The rows of R fall into 4 groups, and each row is roughly a mix of its group's hidden directions; one row fits no group.
R (137 x 10):
[[-15   6  32  46 -23   7 -24  33  26 -16]
 [-30 -21  59  14  -2 -13  -3  15 -30 -13]
 [-42  11 -22  43 -12  17 -11   9   5 -40]
 [ 18 -26  -3 -36  31 -24  -4  27  43   9]
 [ 31 -33  14 -15  45 -20   4  25  25  18]
 [-18  25  -5  20 -37   2  24  -9  13 -55]
 [  5 -21 -51 -51  -7 -10  17 -18  -3  -8]
 [ 18  -6   7 -43  22   1 -32  32  19  36]
 [ 23 -25 -19 -15  16 -17  44 -34  -4  33]
 [-39   2 -28 -26 -32 -17   3 -42  -8  20]
 [-14 -13  11 -17  32 -21  29  47  34  10]
 [ 42 -14 -18 -23 -38 -14 -16  41  -2  -8]
 [-12 -19  49  -7   9 -12  15  13 -47 -28]
 [  2   1 -41 -37  -3 -30  14 -38 -25  14]
 [ 10   7 -13  22 -10 -40  48   7   6  39]
 [  5 -45 -18 -35 -17  30 -25  29 -10  15]
 [ -2 -27 -14 -18   8 -19  55  -4 -17  39]
 [ 20 -51 -16  -2  21   1  21 -14 -19  42]
 [ 14 -44  -9 -37   9  22  -5   4 -41  24]
 [-11  -9  20   8  41 -32  37  39  10  12]
 [ 48  11  23 -22 -39   5  17  12 -31   9]
 [-11  -1  55  22  -5  14 -14  46  18  -8]
 [-25 -35 -32  10   1  29  23  19   3  42]
 [-33  64  11  30  12  -3  -9  -4  -1  -5]
 [ 10 -10  -8  15 -52  33 -21 -31 -26 -12]
 [-52 -16 -18  27   8 -37   0 -27  20   2]
 [ -6  15 -17   6 -54  25 -31 -31 -12 -16]
 [ 17 -46 -19  -6  15 -10  18  -9 -20  51]
 [ -7  12 -62 -40   2  -9   7 -23  11 -10]
 [-30 -36   4  21  23  13 -33  27 -36   7]
 [ 24 -11  24 -39   8  -5  -4 -17   2  58]
 [ 16 -18   6  46  34 -35   4  13  29 -19]
 [  9 -41 -12   8  10  23  36 -12 -30  39]
 [-11  59  20   2 -15  -2   0  -2  32 -36]
 [ 14 -12  54   9   5 -37  29 -13 -26   1]
 [ 18 -12 -42   1  -8 -57  -2 -23  13 -18]
 [-12 -33  32 -17  18   5 -34  17 -19  43]
 [ -6   9 -53  -1   6 -56 -16  -1  -4 -11]
 [ 10 -44  -8 -43 -15  27  28  -7 -16  24]
 [ 39 -50 -26  -8  -6  -1 -13  22  -1  32]
 [-11 -47 -21 -24  20 -22  25  -1 -28  30]
 [ -3   3  30  -2  47 -29   5  40  30  11]
 [ 27 -10  63 -20 -23  -3  -8 -24  -6  -9]
 [ 22 -32 -11 -49   3  23  21 -16 -35  -4]
 [-12  12  68  -5  -7  11 -11 -30 -14  16]
 [ 33 -10   2  31  39   9  -5  50   6 -11]
 [-14  52 -10  16  -9 -18 -41 -25  20   9]
 [ -6  20 -36  10 -36  16  19  -4  18 -50]
 [ -9  54  35 -21  -6   3 -21 -27 -25  -2]
 [ 15  10  54  10 -30 -20  15 -36   3 -18]
 [  4 -14  20 -29  33  -8  -1  41  45  14]
 [  6  30  28 -15 -20  15 -43  29  24 -27]
 [ 11   2 -18 -13 -39  41 -18 -40 -27  -9]
 [ 47 -12 -16 -25 -24 -38  10  31  14   6]
 [-10   0  28   6  35 -48  15  39  17   6]
 [ 30 -37 -21 -49  -1  19   1  20 -25   1]
 [-33  26 -11  16 -51   7   5 -23 -33 -10]
 [-38 -37  -3 -11  -9  39 -27  15 -31   5]
 [ -4  -8  -3  -3  -6  37 -31  -1 -15 -62]
 [-31  29  40   1  14  16 -13  44 -21  -6]
 [ 20  -2  42 -34 -29  27   3 -31  12 -24]
 [-29  10  19 -13  30 -44  30  32  11  16]
 [-16  14 -14 -46 -40  26  -7  -2 -33  15]
 [ 33 -16  -2  31  29 -46   2   1  34  -5]
 [-16  38  17  46   2 -25  21 -17  13 -29]
 [  6   5 -53 -46  15  -1  14 -32  -5   1]
 [ 17  13 -54  -8  -8  17 -17   0  44  23]
 [ 24 -24 -34  27  13 -53  -3 -12  17  -9]
 [ 15  -6 -54 -25   3 -16  10 -45 -10  16]
 [-28 -13  21 -38 -46  26  16 -17  -8  17]
 [ 11   5   1   4   3  67  28  24  20 -11]
 [ 50  -5  11 -40  -9   4 -25 -23 -25  20]
 [ -5  53  14  16 -31  33 -17  -5  12 -28]
 [ 52   5  26 -36 -26  16   3  17 -14 -20]
 [ -5 -28  12 -12  28  41 -41 -19  -9 -29]
 [-32   1  -6 -34 -29 -10  -7 -55  -6  16]
 [ 48 -13 -19 -29 -29 -27 -17  30   8  -2]
 [-15  13 -14  25 -47   8   0 -33 -42 -14]
 [ -8 -14 -14 -11   8  16 -43 -17 -14 -57]
 [-16 -11 -59 -16   7 -24 -13  40  -5  -2]
 [ 35 -42  -6   1   8   8  45  -2  -6  37]
 [ 53 -12   6 -31 -21  23   7  27 -25  15]
 [-48   0 -10 -20 -36 -13  12 -45   2   9]
 [ -1  28 -46  19  -6   9 -19  -1  52   9]
 [-12  24 -11   0  42  42 -10 -40 -14 -12]
 [ 14   0 -42 -40  22 -14  17 -37 -11  22]
 [-28  24  19  36  20  27  25 -31   8 -27]
 [ 41  -9  16  18  26 -29   4  10  47 -16]
 [ -1  -5  44  49 -11  -4 -22  33  21  -5]
 [-43 -12 -26 -10  -6  49 -28  12 -15 -11]
 [ 19 -20  15 -30  48 -30   6  28  22   8]
 [  5   3   9   5   8 -40  16  15  17  63]
 [-13   3  48  43  -2  12  -6  41  19  -4]
 [ 15  -8  33  -1  51  -9  -2  36  32  11]
 [  8  22 -48  -3   4  17 -24  -3  44  29]
 [-25  13   6  47  28  21   6 -47  -2  -3]
 [  5  31 -44  19 -21   5  19 -10  28 -39]
 [-59   2  -5  29  16 -13   1 -30  28  -7]
 [ 45   6  24  -2  -8 -41  38 -24   8   9]
 [ 10  15 -61  19  28  28  10   6   8  18]
 [-22  18  49 -11 -21  49  16   1  -8   7]
 [-20  58  23  17  33 -25 -13   2   5   7]
 [ 49  16  30 -25  -4  26 -10  29 -26  -4]
 [-30   1  -2 -26 -35 -13   5 -59   8   1]
 [-18 -24  -4 -20  17  23 -28  -6 -17 -58]
 [ 21  -7 -49 -25  13 -12  14 -42 -26   0]
 [  4  10  11 -13 -17   2  41  11   1  63]
 [-36   6  -6 -25 -31   7   7 -56   3  16]
 [ 47 -31  17  -9  50  -8  -6  15  12   1]
 [-13  43  53   5  -5  36   9   1 -15   5]
 [-23  31 -11  20 -45   7  -8 -33 -34 -10]
 [ 32  -6  -2 -36 -25 -29 -17  47  14   2]
 [ -2 -12  -5 -20   2  32 -39 -12 -11 -55]
 [-27 -32 -24  -7 -14  37 -32  36 -10 -13]
 [-10  17   7  25   1 -25  41   5   7  56]
 [-32 -37 -16   4  -4  33 -27  30 -29 -15]
 [  4  42   9   8 -28  14 -33   9  18 -45]
 [ -7   7  60 -32  -9  23 -24 -21  -6  -8]
 [ 30 -65 -27  -6 -12   5  19   5   3  -4]
 [  5 -57  16 -23 -11   9 -21  25 -25  24]
 [-19 -22  54  10  -4 -14  16   2 -42 -20]
 [ 32 -16   1  37  31 -40   9   0  35  -5]
 [ 17  38  18  -6  -3 -21  12 -33  40  33]
 [-55 -13  -4 -22 -23 -10  -2 -45  15   0]
 [  2 -52 -16 -34  14 -11  33  12 -23  18]
 [-13  37   3   7 -24 -27  53  16  10  21]
 [ 25   3 -38  12  14 -59 -16 -14   4 -15]
 [-43 -15   1  31  12 -43  -4 -26  26 -10]
 [ 28 -44   0 -32  11  -1 -18  45 -16   9]
 [  3 -54 -21 -12  18 -17  11   0 -28  38]
 [-16  20 -23  42 -18  -3   4  14  19 -52]
 [ 20  28 -39  10   6  -6 -15   0  53  24]
 [  0  28  19  37  -2 -42  14  18   5 -40]
 [-38  34  28  45   2 -16  -8 -14  25   4]
 [ 10  50 -23  10  27 -10 -35 -30  15 -10]
 [-15  -2   0 -19   6  16 -35  -2  -4 -66]
 [ 36  -2  23  44  37  -8  -4  34   4 -13]]

In each list below, one row fits none of the groups, and each other row fits one group, some only roughly. Which row is it?
- j15: [-19  35 -14  32  -8  -6  28 -21  -7 -49]
- j509: [ 38  -3  -5 -43 -13 -33 -27  20  18  20]
- j386: [ 19 -53 -11 -36 -17   1  29 -12 -25   1]
- j172: [-26  14  29 -25  20  38 -19 -27  29 -21]
- j772: [  8  18 -66  -3  16  23 -20   4  25   6]
- j882: [ -5   9  51  32 -36  15   8  26  17 -14]
- j68: [  7 -14 -25   4 -54  31 -26 -21   3 -24]
- j216: [  8  -5  -7   5 -47  48 -34 -21   1 -15]
- j926: [-11  39  32  -3  -4  28 -48   7  21 -18]
- j3: [-25 -16 -40  15   3  33 -24  28  -8 -36]
- j899: [ -9  10   0 -48 -36  36  16   7 -27  19]
- j792: [  1  36  -5  29 -30 -29  34 -12   8 -35]
	j882
- j213: [-32  20 -11 -33 -38  29  14   5 -38  -6]
- j350: [  3  37  23  38  42  13 -26  13   8 -19]
- j673: [  7 -45 -32   5  14 -23  33  -4 -25  32]
- j563: [ 29  23  12  15  13 -32  43  21   6  36]
- j964: [ 34 -21  -1 -39 -36  35  11  23 -12 -11]
- j167: [  6 -41 -35 -32  25  -5  40  -1  11  14]
- j279: [-54   9  11  10  12  34  20 -15 -17 -33]
- j836: [ 30   7 -10  23  48   6  -5  38  13 -31]
- j642: [ 12  30  45  -1   7 -38  11 -27  20  27]
- j396: [ 28  -1  15 -49  15 -14  -5  49  16  -5]
- j877: [-23  37 -28  32 -11  11   9  -7  19 -46]
- j387: [ 47  10  21 -32 -33  -6   2  27 -29  -9]
- j14: [ 27 -40 -23  -2   6 -24  53   8  -8  10]
	j563
- j365: [  7 -16  40  11  20 -33  34  -6 -42  -9]
- j985: [-10   7  27  -5  46 -42  22  27   4  23]
- j202: [-37  -2   0  46  23 -28   0 -32  26   0]
- j364: [-13   3 -52 -48  -5 -11  16 -28 -14   3]
- j398: [  9 -19 -51 -16   1 -49 -22 -12   4 -16]
- j35: [-38  -5 -17  40  24 -28  -1 -34  26   6]
- j941: [  0 -35  -1 -46 -33  19  19   4 -30 -22]
- j294: [ -1  -1  60  48 -11   1  -1  12  16  -9]
- j287: [-21 -28  42  30   1 -12  11  -3 -47 -12]
- j337: [-25  64   4   9   7 -16 -32  -7  16  -5]
	j294
- j59: [-19  56  13  17   4 -13   8 -34  34   3]
- j178: [-44 -17 -27  27  -5  27 -32  29   3 -14]
- j787: [ 20 -13   6   8  14  42 -25 -21   6 -53]
- j328: [ -8  16  20  -5  11  41 -22 -13  10 -56]
- j662: [-30  43  19  -1 -18  24 -42   3  -1 -28]
- j558: [ 47  -6  -9 -36 -37  -7 -17  26   9  20]
- j49: [ -2  21 -12   7 -14  -7  32  -3  36  58]
- j175: [ 33 -15  -9 -32   2  49  -5  40  -5  -2]
- j816: [-20  33  20 -32 -18  21 -28   5  15 -43]
- j605: [-15  16  34 -15  48 -42   7  25   4   3]
- j389: [ 47  -5  -9 -41 -23  -9 -36  14  17  10]
- j464: [  2 -11 -50  -1 -11 -60  -2 -12  -4  -1]
- j338: [  6  -6   8  49  42 -31 -15 -10  29  -3]
- j26: [ -8 -52 -29 -16 -39 -18  27   4  -3  -8]
- j5: [-35 -17 -53   9   6  -9   3  44  10  -3]
	j49
- j173: [ 48 -16 -15 -33 -16 -31 -29  14  18   8]
- j99: [-17  46  29  16   2  18 -27 -18  25 -32]
- j135: [ 30 -47   3 -42 -12   4   7  25 -27  -8]
- j682: [ 18  10 -60 -23   7  23 -17  18  26  -1]
- j811: [-13  25 -56   2  -2  -4 -23  -4  35  28]
- j659: [ 62  12 -16 -19 -25  15  18  22 -12  -6]
- j737: [ -4  46 -14  26 -17  -3  15 -36  38 -14]
- j864: [ 31 -11 -13  23  45  29  -3  28  25 -21]
- j469: [ 52  19  41 -21 -18  19  -6 -15 -19   4]
- j962: [ 38 -21 -14 -46   2   1  -3  45   0 -17]
- j218: [-10  25  30   0  49 -41  18  19  -4   6]
	j811
- j412: [ 26  -6 -23  -1 -17  36 -16 -40 -36 -21]
- j546: [  8  25  49 -31 -38   6   4 -26 -17  -9]
- j397: [ -9 -40 -30  -5   5 -22  34 -28   2  38]
- j255: [ -4 -23  -5   7   6  49 -34 -17 -24 -38]
- j434: [  0  36 -10  14 -33  -7  17  -3  41 -43]
- j650: [-49  23   5 -13 -18  26 -21  19  19 -35]
- j71: [ -8  50   7  43  32   0 -26   0  20  -3]
- j979: [ 34 -44   4  -6  17  -9 -11  19 -16  48]
- j730: [-21 -21  65 -18   3 -15  -2   3 -30   3]
- j234: [  6 -34  -4 -20  20   1 -34  51  -4  27]
- j798: [-72  -1  -8   8   3  -2  -4 -29  11  14]
	j397
- j535: [ -5  53  26  37  27   1 -27  -2  -4 -16]
- j508: [  7   5  30 -12  -4  70   9  15  12  -2]
- j388: [ 18 -62   1 -22 -20  22  21   6  -1  22]
- j551: [ 19 -28  -7 -47 -13 -15 -20  41 -13 -21]
- j271: [ 35  -1  37  -7   9 -36  19 -22   3  41]
- j193: [ 23  27  10  11 -13 -31  43   2  32  32]
- j145: [-31   2  43  41 -19   4   9  40   2   2]
- j206: [ 27 -29 -31   5   6 -38  -9 -39  27 -14]
- j851: [  4 -27  25 -31  22  -3 -32  49  -9  16]
- j288: [-13  14 -58 -16 -23  22 -20  11  21  25]
- j166: [ -7 -23 -40   4   7 -49 -25 -26  19 -13]
	j288
- j231: [ -1 -18 -13 -16  12  38 -25 -36 -25 -41]
- j581: [  7  38  19  44  21  -9 -27  37  11  -6]
- j663: [  0  24 -60  10   6  16 -22  11  37   0]
- j65: [ 28   2   0  32  52  10 -22  35  13  -7]
- j870: [-27  -5  22 -22 -52 -13  20 -38   6   6]
- j254: [-17  42 -15  27 -15  22   6 -36 -39  -3]
- j685: [ 24 -56 -18  -1  -5   0  46  -2 -17   6]
- j519: [-36  58  13   7  -9 -27 -24  10  10  -4]
- j149: [-32  30  12  38  15  12  20 -43  -2  18]
- j16: [  8  14  50  17  -8 -39  19 -30  11  21]
	j581
- j481: [  3  -9   5   6 -59  38 -33 -10  -2 -15]
- j773: [ 12 -49 -13 -31  -3  20   5  15 -47   0]
- j447: [-46  23  35  -6   8  47  -5  -4  -6  16]
- j299: [-51  13 -32  20  38  -9  -7 -19  20   6]
- j85: [  3  13  54  -8 -17  46  15  13   8 -21]
- j66: [ 14  -8   3  46  32 -41 -14   0  35   1]
- j992: [  9  25 -55   5   8  12 -12  21  45  -9]
- j81: [ 16 -49 -19  18  17  -7  45   3 -19  20]
- j465: [-24   6 -65   8   8 -35   7   8   8 -11]
- j669: [ 12 -63  -2  -1 -16   3   1   4 -35  30]
- j484: [ 12 -29 -55  -8 -18  31 -25  18  14   7]
- j111: [  0  31 -56 -17 -14  -4  -7  -5  39  17]
	j111
